Where one turn sends some rows of the set: a few examples, then the rows asked
J681: [ -3  24  -7  17 -20 -17  -1  26   4  13  12 -34   2 -11  11  -8 -14   8
  12   8]
J294: [-23 -12  -6  -4 -31  25   7  -8 -19  26  30  -5 -13 -22   2  -3  -6 -10
  19  26]
J344: [-12  24   4  18 -22  -3  12 -15  -7 -17  36 -11 -17 -17   6   5 -27  -3
   6   8]
J360: [ 11  12  29  -2 -21  -4 -27  12   8  18   5 -10 -21  -7  -3  -3  -6  -1
  -3  31]
J852: [ 20  15  -7   1 -42  19 -17  16 -25  12   3  -9  -9  -4  -4 -32   8 -17
  27  15]
J909: [ 10  21  27  16 -32  11   0  -3  -2   8  19 -43 -25 -10  -2 -16  -2  -3
  42  12]
J824: [  2   8 -17  12 -27 -21   8  -5 -26  24  30   3 -20 -14  -2  -1 -17 -10
   6   4]
J461: [ -1  13   5  24 -27  -5  13 -12   5   1  55  -5 -15 -13   9  -6 -20 -26
  20  21]
J508: [ 10  39   6   7 -14  -2 -14   9 -12   5  40 -42  -8 -24  -3 -27 -20 -20
  12  13]
J358: [ -1  26  19  12 -31  30  -5  -2  -5 -10  19 -36 -17 -12   6 -25   2   0
  39  13]
J185: [ -7  29 -15   8 -21  16 -17  18  -1 -22  22 -21   3   1   9  -9   3   4
   9  24]
J398: [ 19  11  -7  15 -35 -12 -19   7   2  20  35 -31  -7   9  -6   4   3 -11
  24  26]
J839: [ 15  25  -1   1 -36   7 -10  20 -30   8 -10 -18 -16  -9  -8 -25  -3  -5
  19   4]
J434: [ 15  25  28  -5 -22  12 -45  -6 -14  12  20 -12 -17 -18  10 -16  -5 -12
  -1  26]
J626: [ -4   6  15  -4 -26  18 -36  -8  -4  20  11 -14  -6 -12  19 -10   8  19
   7  22]
J668: [  2  21 -16  -5 -18   7 -24  -2 -28  12  32 -38 -17  -6 -14  -6   8   8
  14  13]
J171: [ -7   8  -7  11 -32  11   1 -26  -7 -12  50  -3 -15  -3  -2   6  -7  -8
  15  21]
J21: [ -8  22  28   3  -6   6 -22   9  -1  21   9 -16 -20 -26  24 -22  -5   7
   4  17]
J368: [-10   5   6   7 -32  15   6  12  -3  -3  20   7 -17  -9   1  12 -19 -30
   8  39]
J603: [  7  13  23  -1 -30  16 -31  10  14   6  12  -3   6 -15  14 -23  -8  -8
  -1  33]
J549: [  4  12  17  19 -39  20  -1   3  10  -1  15 -32 -14   1   7 -14   8   1
  44  20]
J652: [ 22  18   1  10 -39   2  -5  28 -14  18  -3 -12  -8 -10   1 -34  -5 -19
  26  10]
J364: [ -7  13   9  -2 -41  24  -5  -9 -20  -5  28  -6   0 -25   1  -2 -33 -32
   5  27]
J844: [ -5  17 -21   3 -23   5   1 -11 -33   8  41   5  -9 -26   5 -23 -16 -16
   4   5]
J896: [  1  17  15  11 -37   1  -7  -7 -25   9  22  -6 -23 -13   8  22 -27 -33
  11  25]
J347: [  6  20 -16  15 -22  11 -18  14  -2  16  47 -22   4 -11  19 -35   7 -22
  27  25]
J869: [-21   4   4  15 -19   9  11   6 -19  33  28  -2 -25 -27  27  -5 -12 -24
  24  21]
J221: [-26   8   1   7 -32  12   4 -10 -28  20  14 -13  -8 -29  24   5 -22  -2
  14   7]
J733: [  4   0  25  -1 -20   8 -23   2  10  40  26 -14 -12 -21   9 -27   3  -2
  13  30]
J543: [ -9   3 -28  14 -29  -2  11   6 -10   7  29  18  -2 -11  12 -12  -9 -10
   7  14]

J344 goes to J844
J626 goes to J603
Now find these:
J221 goes to J364
J852 goes to J549
J508 goes to J668

